Questions about the grid below. Indices start at 1.
1) What is the entry in row 2 and column 2?
2) What is the top-right entry?
3) What is the top-left entry?
4) What is the entry at row 3, column 1?
5) What is the entry at row 3, column 2?
6) What is the bottom-left entry?
7) What is the entry in the bottom-right corner?
8) What is the entry at row 2, column 1?
[[138 140 124 133 136 120 120 138 115 117]
 [122 120 120 141 112 143 127 137 130 129]
 [135 121 140 135 126 129 120 137 105 130]
 [137 132 118 131 138 123 121 141 131 112]
 [118 148 125 134 118 128 117 133 140 121]
 [115 142 133 118 122 121 134 136 121 139]
 [130 122 146 142 129 132 125 108 129 111]
 [140 118 123 137 127 133 110 135 124 140]
 [133 128 113 112 133 144 132 123 121 131]
 [142 116 131 118 120 122 139 147 134 119]
 [118 131 135 118 117 145 134 136 117 119]
 [124 128 130 144 114 119 143 138 135 115]]
1) 120
2) 117
3) 138
4) 135
5) 121
6) 124
7) 115
8) 122

Questions about the grid below. Rows and columns are numbered from 1.
1) What is the entry in row 1 and column 3?
2) What is the entry in row 2 and column 1?
3) What is the entry in the bottom-left corner?
4) What is the entry just right of the largest entry?
5) What is the entry directly below the largest entry?
6) What is the bottom-right entry?
7) What is the entry in the top-right corner?
8) What is the entry in row 3 and column 1?
[[125 128 102 144 140 117 127 116 125 134 110 145]
 [129 122 155 111 113 138 136 132 124 125 143 113]
 [113 127 152 108 111 139 133 131 117 138 139 122]
 [115 134 114 132 131 123 125 125 122 140 116 142]
 [139 133 134 129 128 130 121 141 142 118 138 116]
 [125 123 116 134 134 124 131 116 122 132 119 138]
 [110 125 127 122 123 128 136 117 111 143 119 141]
 [144 125 113 143 140 119 128 124 136 117 121 130]
 [121 126 109 138 135 120 131 115 120 137 112 144]
 [143 125 137 128 127 131 128 134 138 114 139 114]]
1) 102
2) 129
3) 143
4) 111
5) 152
6) 114
7) 145
8) 113

Questions about the table below.
1) Find the first entry in the row that holds the smallest entry.
2) Find the bottom-left entry.
3) Find the 3rd entry from the end, reading row by row.
4) Find the largest entry.
5) Find the bottom-right entry.
6) Find the third entry, reading row by row.
7) Find the entry directly below the largest entry.
8) Find the second entry on the main diagonal.
[[131 119 124 123 115 133 122 129 104 127 108 129 124 128 144]
 [129 123 130 149 113 123 106 133 136 121 121 124 129 123 152]
 [130 119 130 119 145 133 126 133 112 130 121 124 125 133 132]
 [129 135 133 119 133 117 157 122 131 124 129 135 127 125 130]
 [131 120 131 111 133 127 117 133 121 137 129 128 128 109 121]
 [135 131 131 134 145 119 149 126 140 116 115 125 131 117 116]
 [125 128 117 119 130 137 132 113 126 125 128 128 123 121 122]
 [130 137 132 114 147 131 121 134 132 127 126 121 126 128 156]]
1) 131
2) 130
3) 126
4) 157
5) 156
6) 124
7) 117
8) 123

Read these off the matrix that follows.
1) Which number is the entry just left of 106?
2) Which number is the first entry, reading row by row?
3) Which number is the last entry, reading row by row?
4) Which number is the second entry, reading row by row?
5) Which number is the third entry from the end, reading row by row?
6) Which number is the entry directly below the smallest entry?
7) Which number is the entry in the top-right corner?
8) Which number is the entry just right of the smallest entry?
[[108, 103, 127, 142, 130, 106, 145, 133],
 [117, 107, 125, 123, 139, 126, 147, 133],
 [149, 143, 110, 128, 128, 125, 122, 118],
 [140, 118, 115, 128, 128, 123, 146, 129],
 [115, 125, 142, 113, 139, 141, 130, 149],
 [143, 134, 117, 145, 110, 110, 127, 107]]
1) 130
2) 108
3) 107
4) 103
5) 110
6) 107
7) 133
8) 127

Read these off the array that follows.
1) Find the entry directly below 130.
2) Find the entry in the top-left corner.
3) Find the second entry, reading row by row.
4) Find the entry in the top-right corner.
5) Find the bottom-left entry.
6) Find the smallest entry in the last row.
7) Find the fourth-last entry, reading row by row.
8) Find the entry in the bottom-right corner.
[[135 121 135 152 132 117 126 129 112 130]
 [125 136 124 140 145 117 129 127 119 140]
 [119 122 124 112 117 152 117 123 134 120]]
1) 140
2) 135
3) 121
4) 130
5) 119
6) 112
7) 117
8) 120
